In the data rows, the value 128 means zero.
Every row comes from 2 hidden switches, listed from the one that spreads the rows most; 1 means on and 0 means off. All are off in the first row.
Each row in order, then whether each switch is on (1) or off (0), in that order:
(186, 173, 59, 131, 96, 161, 80, 141, 100, 64, 165, 117, 27, 90, 150,
 161, 136, 88, 178, 170, 124, 142, 131, 110) 0 0
(119, 96, 144, 132, 130, 84, 165, 142, 159, 86, 144, 119, 198, 164, 137,
 90, 135, 153, 140, 107, 168, 88, 127, 83) 1 0
(104, 157, 111, 134, 153, 168, 83, 91, 95, 228, 98, 158, 91, 94, 86,
 164, 158, 141, 128, 134, 60, 173, 171, 197) 0 1
(138, 90, 169, 123, 128, 87, 166, 148, 152, 86, 153, 122, 182, 140, 143,
 87, 106, 147, 98, 112, 181, 104, 124, 82) 1 0
(188, 169, 85, 154, 106, 150, 91, 149, 106, 67, 172, 119, 30, 111, 150,
 167, 129, 86, 167, 186, 119, 145, 88, 122) 0 0
(148, 186, 90, 138, 115, 158, 114, 146, 98, 75, 160, 115, 29, 103, 141,
 172, 157, 87, 153, 161, 141, 149, 90, 125) 0 0
(75, 75, 193, 138, 170, 103, 138, 108, 160, 238, 74, 138, 252, 174, 76,
 82, 146, 178, 74, 76, 95, 107, 184, 159) 1 1
(117, 138, 101, 140, 189, 172, 66, 94, 119, 212, 106, 142, 93, 114, 78,
 162, 140, 135, 129, 126, 75, 189, 146, 182) 0 1
(138, 111, 160, 113, 107, 91, 165, 165, 157, 75, 141, 127, 183, 168, 163,
 91, 105, 137, 121, 120, 197, 96, 106, 99) 1 0
(154, 172, 72, 107, 104, 164, 86, 138, 96, 74, 173, 120, 42, 86, 143,
 166, 130, 77, 171, 167, 127, 155, 97, 127) 0 0
(133, 103, 153, 118, 111, 103, 169, 158, 153, 100, 128, 128, 180, 161, 150,
 98, 101, 137, 122, 120, 184, 84, 128, 102) 1 0
(135, 108, 170, 116, 105, 100, 177, 176, 138, 109, 139, 120, 182, 160, 164,
 104, 105, 160, 131, 105, 169, 110, 112, 88) 1 0
(79, 70, 193, 130, 182, 111, 157, 107, 169, 249, 72, 150, 247, 166, 77,
 77, 142, 166, 69, 73, 113, 106, 176, 162) 1 1
(166, 181, 67, 113, 114, 157, 103, 124, 111, 57, 136, 109, 29, 100, 152,
 180, 125, 92, 157, 170, 111, 170, 87, 123) 0 0
(124, 129, 103, 132, 161, 177, 84, 77, 121, 211, 117, 163, 87, 109, 86,
 156, 141, 151, 118, 118, 46, 187, 160, 188) 0 1
(114, 142, 98, 144, 166, 163, 89, 70, 117, 224, 103, 157, 112, 80, 77,
 167, 145, 122, 138, 125, 66, 184, 150, 188) 0 1
(125, 100, 164, 117, 135, 112, 158, 165, 155, 87, 115, 124, 202, 157, 136,
 113, 129, 144, 101, 126, 162, 91, 121, 86) 1 0
(163, 186, 69, 127, 116, 141, 80, 147, 100, 86, 162, 106, 24, 88, 146,
 169, 128, 83, 163, 180, 117, 157, 96, 127) 0 0
(129, 115, 162, 138, 99, 91, 200, 142, 150, 97, 126, 116, 166, 145, 145,
 116, 124, 149, 104, 101, 167, 86, 133, 90) 1 0
(121, 150, 98, 141, 186, 167, 59, 69, 99, 226, 104, 140, 88, 99, 69,
 171, 150, 139, 146, 127, 43, 171, 152, 165) 0 1
(131, 99, 173, 102, 121, 111, 179, 140, 142, 102, 138, 124, 175, 159, 156,
 85, 118, 142, 135, 123, 152, 89, 120, 94) 1 0
(112, 113, 151, 117, 101, 100, 171, 150, 154, 106, 142, 132, 197, 151, 154,
 93, 123, 140, 121, 122, 159, 106, 109, 100) 1 0
(169, 158, 71, 115, 103, 146, 81, 114, 93, 62, 141, 117, 12, 105, 139,
 170, 136, 90, 163, 172, 105, 138, 97, 142) 0 0
(128, 111, 176, 120, 121, 108, 157, 148, 154, 92, 127, 118, 184, 176, 143,
 87, 110, 132, 120, 132, 170, 88, 129, 82) 1 0
(150, 91, 181, 136, 107, 107, 180, 152, 171, 109, 119, 99, 200, 140, 153,
 69, 134, 128, 108, 123, 163, 89, 117, 102) 1 0
(169, 183, 63, 124, 101, 164, 93, 167, 96, 61, 152, 111, 30, 87, 153,
 166, 123, 79, 160, 177, 128, 148, 95, 116) 0 0
(163, 181, 74, 117, 115, 152, 96, 150, 115, 82, 163, 112, 36, 89, 163,
 173, 129, 99, 146, 150, 124, 146, 94, 110) 0 0
(108, 133, 107, 139, 155, 150, 75, 78, 112, 209, 110, 140, 83, 114, 71,
 162, 154, 124, 134, 129, 70, 174, 159, 192) 0 1
(106, 119, 150, 127, 102, 93, 169, 148, 163, 75, 142, 109, 187, 170, 153,
 111, 123, 139, 115, 121, 159, 93, 124, 87) 1 0
(168, 173, 64, 122, 83, 169, 83, 123, 106, 62, 155, 117, 21, 87, 167,
 175, 118, 85, 172, 170, 142, 150, 135, 125) 0 0
(178, 191, 79, 115, 115, 139, 99, 140, 81, 64, 160, 99, 53, 95, 128,
 163, 130, 102, 172, 179, 120, 155, 90, 124) 0 0
(111, 123, 107, 149, 167, 170, 82, 75, 96, 206, 102, 152, 90, 109, 90,
 163, 168, 130, 128, 113, 64, 171, 156, 199) 0 1
(120, 95, 159, 123, 98, 78, 159, 156, 163, 82, 146, 124, 181, 155, 141,
 90, 121, 127, 134, 110, 170, 96, 125, 94) 1 0
(125, 97, 154, 123, 112, 97, 173, 156, 168, 97, 140, 137, 172, 151, 162,
 88, 110, 160, 125, 101, 156, 88, 128, 108) 1 0
(166, 193, 81, 110, 90, 138, 102, 131, 90, 64, 164, 104, 31, 88, 130,
 172, 115, 95, 153, 171, 107, 137, 103, 130) 0 0
(128, 99, 172, 88, 111, 104, 171, 148, 136, 107, 122, 125, 180, 157, 159,
 101, 108, 131, 128, 108, 186, 100, 120, 89) 1 0
(91, 137, 102, 138, 171, 173, 77, 71, 104, 217, 89, 149, 94, 95, 88,
 153, 141, 135, 101, 108, 53, 187, 155, 177) 0 1
(99, 140, 93, 141, 173, 172, 66, 70, 104, 225, 102, 146, 76, 104, 94,
 174, 154, 127, 126, 114, 69, 169, 166, 199) 0 1
(131, 100, 176, 134, 120, 82, 186, 149, 164, 87, 135, 120, 172, 160, 156,
 104, 98, 135, 103, 124, 171, 89, 118, 99) 1 0
(124, 96, 150, 125, 126, 89, 183, 161, 149, 90, 138, 133, 158, 173, 159,
 103, 103, 140, 122, 112, 168, 101, 126, 83) 1 0
(120, 107, 143, 131, 101, 86, 164, 140, 156, 106, 147, 120, 176, 141, 137,
 73, 103, 135, 121, 130, 176, 98, 121, 112) 1 0
(163, 174, 85, 132, 87, 145, 108, 117, 92, 91, 181, 95, 30, 80, 143,
 166, 126, 88, 165, 180, 113, 140, 98, 136) 0 0
(111, 140, 104, 154, 154, 162, 74, 86, 107, 209, 111, 146, 73, 102, 83,
 160, 143, 134, 142, 116, 70, 165, 160, 199) 0 1
(107, 99, 161, 132, 111, 101, 190, 161, 152, 86, 140, 122, 178, 167, 145,
 108, 123, 146, 122, 115, 167, 83, 111, 98) 1 0
(96, 136, 105, 135, 157, 156, 90, 92, 103, 210, 102, 154, 81, 109, 78,
 151, 153, 133, 122, 116, 73, 183, 163, 205) 0 1
(129, 99, 156, 109, 103, 102, 160, 157, 136, 104, 126, 117, 191, 148, 141,
 98, 111, 143, 114, 138, 149, 95, 127, 98) 1 0
(70, 74, 173, 139, 163, 126, 142, 105, 158, 255, 75, 164, 242, 158, 84,
 86, 136, 174, 60, 65, 112, 106, 183, 166) 1 1
(174, 199, 64, 119, 119, 147, 104, 149, 91, 59, 158, 126, 31, 77, 124,
 149, 103, 77, 171, 173, 106, 154, 95, 119) 0 0
(119, 108, 166, 115, 116, 95, 164, 156, 131, 108, 147, 121, 191, 159, 145,
 89, 105, 140, 126, 97, 165, 91, 107, 92) 1 0
(111, 99, 162, 138, 119, 97, 176, 132, 132, 82, 122, 116, 190, 143, 154,
 104, 119, 142, 118, 103, 173, 84, 125, 90) 1 0
(70, 36, 194, 126, 175, 113, 162, 121, 161, 252, 68, 137, 245, 155, 92,
 79, 140, 177, 81, 74, 127, 103, 173, 167) 1 1
(79, 66, 200, 143, 169, 116, 149, 75, 151, 252, 72, 159, 233, 163, 106,
 84, 142, 171, 80, 68, 113, 122, 169, 143) 1 1
(68, 51, 190, 142, 183, 109, 137, 101, 149, 233, 60, 160, 248, 165, 76,
 99, 124, 184, 99, 73, 125, 126, 179, 134) 1 1
(113, 96, 160, 127, 104, 91, 172, 138, 151, 80, 131, 140, 193, 158, 139,
 79, 105, 135, 109, 113, 180, 99, 109, 97) 1 0
(174, 207, 76, 115, 110, 160, 101, 116, 104, 66, 147, 108, 35, 108, 164,
 165, 136, 89, 146, 173, 136, 151, 90, 114) 0 0
(54, 76, 181, 150, 168, 118, 154, 125, 152, 255, 65, 151, 241, 149, 87,
 97, 142, 179, 66, 77, 114, 126, 175, 160) 1 1
(177, 176, 80, 125, 110, 148, 97, 149, 96, 65, 153, 116, 40, 91, 146,
 184, 127, 72, 154, 177, 115, 155, 101, 117) 0 0
(157, 198, 78, 140, 108, 153, 72, 122, 90, 59, 146, 113, 29, 78, 151,
 159, 141, 95, 155, 176, 111, 137, 96, 122) 0 0
